(in the rows, 128 means zero)
The rows below come in pairs that one turn or mirror swaps. Which row does each named row swap with?
The rows were stretched afterwards, more along some directions than others.
J_160: [142 142 134 120 142 143 115 121 111 141 125  95 142 132 136 121 116]
J_281: [151 135 165 112 112  99 137 122 120 114 156 105 124 133 118 118 113]
J_736: [158 127 123 124 150 101 149  81 131 152 119 113 113 131 140 150  91]
J_612: [143 142 137 128 144 146 124 133 119 137 120 102 139 132 142 131 116]
J_733: [149 130 132 127 144 138 130 134  96 125 166 125 133 134 142 128 104]
J_63: [156 150 120  96 112 129 129  88 120 131 149 133 112 147 118 142 103]
J_196: [159 125 129 123 147 102 155  86 127 152 109 110 116 138 140 150  92]
J_32: [155 148 119  94 116 128 127  81 113 138 147 138 116 142 120 135 102]
J_897: [127 153 157  99  89 119 121 111 109 101 150 106 109 148 132 128  93]
J_611: [147 138 180 112 108 100 143 123 129 113 151 108 119 132 119 123 103]
J_782: [161 123 119 125 144 104 161  78 128 151 114 120 114 126 139 148  80]
J_683: [140 117 175 123 124 105 161 116 126 112 129  98 110 130 146 142  85]
J_545: [142 144 155 121 136 134 130 131 113 134 127  94 127 129 145 130 101]
J_967: [158 143 127  93 113 127 133  86 119 134 148 138 109 140 125 147  98]
J_403: [117 153 160 104  89 120 124 131 118  97 142 110 114 152 131 127 106]
J_917: [160 132 134 113 141 145 147 134 107 129 153 113 139 139 148 135 115]
J_597: [149 147 124  94 115 130 128  94 120 130 141 138 113 142 119 135  97]
J_475: [152 132 172 116 117 101 147 118 125 117 148 104 120 127 125 122 109]
J_91: [153 128 128 123 144 145 136 128 102 128 158 117 141 144 144 131 117]
J_983: [158 128 119 123 156 109 145  78 125 155 120 118 119 132 135 142  92]
J_837: [163 147 131  92 111 123 140  91 118 132 146 140 105 137 121 147  88]
J_982: [155 148 115  88 112 124 136  89 115 135 136 138 116 142 126 138  94]
J_428: [152 129 137 117 152 141 127 139 110 131 142 119 135 144 153 136 124]
J_744: [158 154 123  90 110 124 124  99 116 128 142 131 117 154 123 132 105]
J_199: [158 123 119 121 149 101 157  83 117 148 111 110 116 134 139 148  88]
J_426: [153 130 155 126 131 143 147 136 106 118 162 120 123 137 149 140 101]
J_730: [160 129 126 126 146  99 160  87 128 149 121 120 107 131 137 155  82]
J_929: [141 132 147 125 133 138 125 115 102 142 134 105 130 115 133 131  99]
J_670: [108 155 170 107 120 125 108 143 122 118 118 126 127 156 124 129 127]
J_780: [111 151 177 114 121 115 116 144 129 117 122 125 125 156 123 131 116]
J_560: [160 127 134 126 153 144 149 137 111 125 151 114 134 140 154 131  94]
J_955: [153 135 138 123 150 146 134 131 101 125 151 112 139 146 153 132 104]
J_660: [162 126 121 122 157 103 154  84 130 150 120 111 116 136 138 149  91]
J_893: [139 141 137 124 123 145 136 122 114 138 128 100 132 131 139 132 100]
J_31: [154 122 121 127 145 101 161  82 129 148 122 115 114 130 135 145  88]
J_117: [156 150 115  93 105 125 128  92 108 125 145 132 113 146 119 134 101]
J_130: [149 143 143 120 128 143 127 115 106 135 137  93 135 130 141 128 102]
J_806: [147 135 140 120 127 134 126 118 115 143 128  98 131 127 141 133 122]
J_211: [109 148 169 114 126 120 105 143 121 121 117 124 130 155 121 131 126]
J_85: [141 117 169 128 126 106 157 101 118 115 136 100 106 132 149 146  75]

J_611 swaps with J_780
J_730 swaps with J_837
J_475 swaps with J_670

